Each path below is one point turned by a fixed rotation once a step. After each direction that follows a path, write how fast that rotation turns it, in degrees a step (0 if it stays still).
Each turn is a multiple of 5 degrees from 10 to 175, or 0.
Each row of a path follows its step; steps can be skipped.
Rotation 1:
step 0: [-18  12   4  22   5 -32   8  -9 -12   4  -5  -7  13  10  -5 -19 -12 -21
 -12 -28  -1  12   3  -5 -16  15   5 -12  -9 -30   5   9   7   5 -15  16
   3  -8]
step 1: [ -4   2   5  -1  -1  -8  -5 -31  -2   8 -19 -15   8  11  16   8  25 -32
   4  -7   2  11  16   9  -1  29   7  17  -9   4  -1  -7 -16 -12   3 -17
  24  -8]
step 2: [ 17  -1   5  13   6 -22   6  -5 -36  13  -1  -5   0 -12   4 -16  -9 -32
 -28   3 -21   7   2  13   5  -6  15  20  17  -1 -21  -1  -8  -1   6   1
  -6   3]
step 3: [ 17  -1   1  37  -2  -7 -15   5  -1   4 -22 -16  19  12  -6 -14  14  -6
  -8   8 -19  17  20  -2  12  -8  -5   2  -9   4  24  12 -25  10 -16  -1
  10 -11]
step 4: [  4  10  -8   4  32 -19  -4  -5  -4   9  -1   9  11  11 -19  -6   3 -36
 -10 -23  -7   8  -2   7  -7  -6   5 -22 -18 -16 -16   3   2   1  -6  -1
  19 -27]
step 5: [ -4  23  23  15 -17 -24   2 -24 -12   1  -5 -27  12  10 -12  12   4 -13
  10 -10  -2  21 -17  13   5  22   6  11   4   5  -3   8 -17  -8  -7 -17
  10 -11]
step 6: [ 36  -2  -5   9  18 -16 -20  -8 -28  -1  -9   2  20  -6   7  -9  10 -23
 -19  -5  15   3   2  21  13  17   7  18  -7   4 -16  -5  -5   4  -6   7
  -4  17]
step 7: [  4   2  19  28   0 -27 -13  -6 -12  -6 -22   2   6  -7  14 -21   9   1
   1   0 -35  15   2  10  17 -13  -7 -24   0   0   1 -12 -22   0  -4   1
  -1 -16]
step 8: [ -7  17  -2  27  24 -19 -12 -16 -14   0  -6  14  19  26 -12   8  -8 -23
  -8 -28  -6  -4  13  -7 -12   3   4   4 -16 -11  22   2   2   0  -8  12
  -3 -10]
step 9: [ -7  23  -1   4 -10 -23   8 -19   4  -5 -12 -11   0 -14   8   3  15 -37
   0 -19   2  27   8  -1  10  25  11  -8   9  -3  -5 -11 -10  -3  -2  -6
  27  -2]
[ -3   1   0   5   1   1   6   6   2  -2   1   0  -6   1  -5   4   2  -7
  -1  -3   6   4  -2  -3   8 -10   3   0  -6   3   7  -6   2   0  -3   4
  -3  -6]  80
[  0   6   2   2  -8  -3 -10  -3  -5  -2  -7   0  -6   5  -1   4   2  -8
  -5   4  -1   0   0   2   0  -2  -2   1  -2  -7  -6   2  -2   5  -3   7
   4  -3]  0
[-6 -5 -3  0 -2  3  6  0  1  6 -2 -5 -5 -1  6 -3 -2 -7 -6  3 -4  1 11 -7
 -6  1  3  5  2 -3  5  0  1  0  4  1  4  0]  40
[  2   4   3   1  -6  -8  -2   8   0   2   4   3  -1 -10  -1   4   5   0
  -2   5   0  -1   3  -1  -1   2   4   8  -9  -1  -2  -2   3  -3   0  -9
  -2   3]  90
[-5  3  9  4 -2 -4  5  1 -7 -1  5 -6 -2  7 -3 -1 -6  7 -2  2 -5 -2 -6 -1
  0  1  5  2  0 -4  6  6 -2  4  2  0 -7  2]  140
